Rows are one point carried round by a steady rotation, each followed by how many ticks it has turned.
The counts run from 0 to 848.
[-11  -8  -4   1   7  24  11  -6   5  11   8  14  11  -6  -7  30  10  16
   7   9   4  -1  27  -1  14 -15   3  11  -2 -12  -8 -11 -16  -4  -3 -34
  -3   8  14  -1  -9   6  46   1   1  -4 -24  13  24]
94
[-11   3   3  -3  34  26   0  -9 -10   8  10  26  -3  12   7  27   1  10
  -3  17   4  16   8  -9  -4 -13   6  10 -12  -5   0 -24  -5 -21   6  -1
  10  21   4 -15  -5  21  39  -5   7 -18  -7  20 -20]
239
[ -7   9  13   0  -2  36  10  -2  10 -13  -5  15  -4   0  10  24  11  17
  19   6   6   8  17 -13  12 -20  -3  36   6 -33 -17 -15  -9  -8   3 -13
   7  -1  13  -2 -13  12  27  -2  -6   2   1   6  13]
548
[  1  17   7   6  14  18  16 -31 -14   3  16  25 -15  10  17  15  23   0
   0  -1  -2   2   2   0  10   3 -22  20  11 -34 -19 -25   0 -32 -13  -3
  12  -3  12 -18  16  15  11   4  -6   9  -8   7  -8]
256
[-10   9  -9  13   1  22   7  -9   2  -3  12  31  -8  -5  15  31   8  18
  28  -5   0   1  18  -7  13 -26   8  27  -8 -14  -5  -3 -17   0 -10  -3
  20 -14  -4   2 -11  31  30   0   2   9   9  -5  -3]
652
[-13  15  10   7  14  11  29 -19  -5   0  12  23  -9   7  20  19   9  -5
  -3  -2   4  15   2 -24   0   0 -14  27   3 -19 -26 -22   1 -16   2 -12
  16   7   5 -22  -5  14  16   8 -15  -3 -13  22 -17]
487
[  0   7  -8  17  28  12  36  -7 -15  21  26  20  13  11   9  18  -7   6
   8   7 -11   9  11   3  12 -11  12  18   4 -16   1 -33  -4 -12  17  -4
  -4  15   8 -18  -8   9  27   3  -1  -7  -4  -6  -4]
475
[ -2  17   0  17  13  12  29 -15  -8  -4  16  22   2  15  19  15  15   3
  17  -9 -12   2   9  -6  17  -8  -2  24  10 -39 -12 -32   1 -23  -3  -5
   4   0  10 -24  -5   9  15  -3  -8   0  11  -5  -9]
591
[ -4   1  -7   0  32  18   7 -10 -17  13   8  18   7  -3  -1  31  11   5
   7   6   1   4   4  -1  10 -13 -13   2  -6  -2 -12 -26 -10 -38  -8  -5
  22  23  11 -18   3  10  25   0   9 -23  -9   7 -22]
237
[ -1   6  -6  -1  21  -2  28  -3 -13  16   2  35  -9   9  -3   0  -3  15
  15  -6   8  14   9 -21   6 -21  -7   9 -13   0 -14 -27 -18  -8  -4  -4
  27   9  22 -14  -7  23  38  -5  -3  -8   7  12 -15]
481
[ 13  12  -6  -4  12  32  10  -8  -4  -3 -11  28  -6  -1  11   3  17   0
  20  10  22  -7   7  -5  14  -8  11  24  -2 -18 -24 -14 -13 -15  -7  -9
  18   5  25  -2   0  23  32 -13   4   6   3   0  29]
101
[  5  17   6   7  16  18  19 -15 -19  12  20  29  -7   7   8  11  11  13
  12  -1  -6   3  -7   1  15  -1 -27  18  12 -29  -9 -34   0 -35  -5  10
  18   5  16 -13  12   7   7   5  -3  -4  -2   0 -20]
593
[ -1  13  15   6  -7  34  21   6  16  -2   5  27  -3  -1  11  10  22  23
  20   1  14   6  12 -25  19  -9 -10  33  -7 -19 -22 -13 -16   2   6 -17
  16  -1   7   2 -11   6  23  -1  -8  -4  -5  16  16]
758
[ -2   1   0  -4  25   5  15 -10 -14   9  -2  30 -11   8   8  16  -7   2
   9   2   7  18   9 -12  -4 -25   9  19 -14  -3 -10 -23 -17 -11   7   3
  25  15  16 -11 -10  31  38 -12   0   0  15   3 -10]
691
[-13  11  -3  11   6  16  25 -19  -4  15  30  23   7   0  22  22  17   7
  10  -9 -16 -10  17  -5   9 -10 -22  11  10 -20 -24 -15 -11 -22 -26  -6
  21  -3  -1  -7  -6   3   7  12   1   8  -5   6  -6]
171
[-11   6   6  -2  21  39   7 -11  -3   4  15  24   0 -11   9  33   8   8
   3  18   3  -4   9   4   3 -10 -16   7 -10  -4 -19 -11 -15 -33 -24  -6
  20   8   1   3  -3  16  17  -7  15   6  -8  13  -1]
658
[-11   4   8  -1   6  36  23   1   5  13  18  19  12   3   8  11   3  19
   1  17   8  -3  19  -8   6  -8  12  23   3 -21  -2 -11 -12   9   7 -22
  -6   7   8   3 -13   8  37   1  -1  -8 -19  22  23]
305
[ -4  -4  -1   7  -1  28  24   2  -8  30  26  25  19 -11  17  19   0  17
  -3   6 -13  -8  27   6   5 -23   2  27  12 -16   1 -13 -14  -7   7  -4
  12  10   9   9 -12  -3  21  15   8  -5 -11   0  18]
749
[ 16  15 -12   2   8   7  18 -23 -19  18  15  44 -11  -2  17 -12  13  -7
  -5 -10  13  -7  -1  -9   2  -1  -5  25   2  -4 -24  -7 -15  -3   1  -6
  32   1  15  -3   5  19  21   7  -3   7 -11   8  11]
163
[-18  11   5  -3   7  39  28   2   4   7   3  17  -1  -3   7  14   3  24
   7  15  13  -8   7 -17  -1 -13 -18  23  14 -19 -21  -7  -6 -20 -19 -10
  19   3  13   0  -3  17  10  13  10 -17 -20  20  -4]
636
[-12   4  15   5   2  29  10  -7   4  -6  10  17 -10  -4  14  40   3  16
  14   5  -8  12  20  -3   2 -19  -9  35 -10 -17  -9 -17 -12 -17   8  -1
  17   3  -1  -3 -13  17  22  -5  -5  15  10  -1  -6]
780
[ -7   6   3  10  -7  11  10 -22  -5   7  28  36  -3   5  26  14  21  16
   6 -21 -19   0  18  -7   4 -16 -14  31   9 -27  -3  -5 -11  -5   0   4
  24 -14  -1  -2   0   7  15  12  -1   5   2   2 -10]
169
[-15  21 -15   9   5  25  15 -17  -7   8  10  30  -7  -2  11  19   8   4
   8   6   6 -11  -2 -12   0  -5 -13  26  17 -18 -23   6  -5 -13 -19  -8
  23 -12   4  -4   0  24   8  20   8  -8 -21  14 -10]
404
[ -7   7 -13  11   6  34  11  -5   4  12   1  20  11  -1  -9  21   7  23
  16  12   8  -3  11   1  20 -17  16  20  11 -24  -1  -5  -6   3  -5 -28
  -7  -1  16  -5  -2  16  37   8   5 -15 -25   8  15]
431
[  3   7 -24  15   4  10  28 -26 -17  28  29  32   3 -10  19  10   4  -5
   1  -7  -6 -17  10   4  10  -9   1  19   8  -8 -18  -9 -17  -1  -8 -13
  17  -4   9  -8  -6  17  16  17  -4  11 -19   3  15]
287
[ 11   0   3  -7   8  19   8  -8 -14  15  -4  19  -2 -13  11  22   2 -14
 -12  10   5  14  17   3   1 -13   3  30   3 -11 -19 -24 -15 -15  24 -15
  14  27  17  -9  -7   5  33   4  -6  12 -12  -1  20]
456
[ 14   9 -18   1  12  31   6 -10 -12   6   1  40 -11  -9   3   8  12   7
  25   5  18  -6  -7   3  19  -8  10  20 -13  -2 -17 -12 -18 -10  -3  -5
  31   0  15   3   0  28  26 -10  12   3   1 -10   9]
438
[-16   6   2   2  17  32   7 -14  -6   2  15  17   4 -11  23  41  11   0
   8  11  -3  -8  18  -1   1 -14  -4  18  -4  -8 -22  -5 -17 -34 -18  -2
  21  12  -4  -1 -12  14  11   1  15   4   0   6  -4]
657
[ 10   1  -4  -7   9  19  22  -6 -16  28  24  37   4  -2  17  -9   9  21
   2  -7   2 -14  20  -1   3 -12 -11  10  -2  -1 -17 -16 -20 -14  -3   3
  34   7  18   9  -2   1  21  -4   7   5   1   6  22]
627
[ 13   5 -17  -1  17  -2  14 -22 -21   9  -7  28  -2   9   5  -3  14 -12
   7  -6   6  -1   8  -1   9 -15   3  13   7 -18 -21 -25 -12 -19 -10 -13
  14   5  34 -20   7  15  35  -1   0   8   5   0  13]
585
[-14  16  -8   6  11  29  10 -20  -8  10  24  28  -3 -11  12  29   9   7
  10   8   3 -16   2   0   6  -9 -13  18   2  -9 -20   1 -12 -24 -31  -3
  24  -9   0   1  -2  25   8   3  14   2 -14   7  -6]
531
[  7   4 -13  -3   7  24  -1 -10 -14  11   6  37 -11 -12   6  19   1  10
  17   4   7  -1   7   6   7 -23   5  21 -14   3  -8  -8 -23 -12   1   7
  33   2  15   7   0  29  30  -9  11  11   5  -6   3]
775
[ -1   1   3   5   3  16  21 -10 -14  31  41  36  10   5  15  11   0  24
 -10  -5 -20  -3  23   8   0 -19  -3  22   8 -17   9 -20  -8   0  12   1
  10   0   9  -1  -4   0  28  12   1   1 -10   4   6]
53
[ -2  14  -6   8  12   5  37  -7 -16  21   6  24   3   6  12  10 -13  -8
  -4   3   8  16   6 -13  -2 -11   8  28  11 -11 -17 -22  -7  -1  19 -19
  10  11  13 -20 -13  15  28  13 -13  -8 -15  12  -1]
34
[ 17   9  -5   1   8  13  12 -16 -25  16   4  27 -10   1  10   6   0  -7
  -2   4  -2   0   7  17   4 -13   6  35  12 -28  -8 -23  -8 -19  13   0
  11   1  30 -11  12  18  29   3  -1  17  -3 -15   8]
14
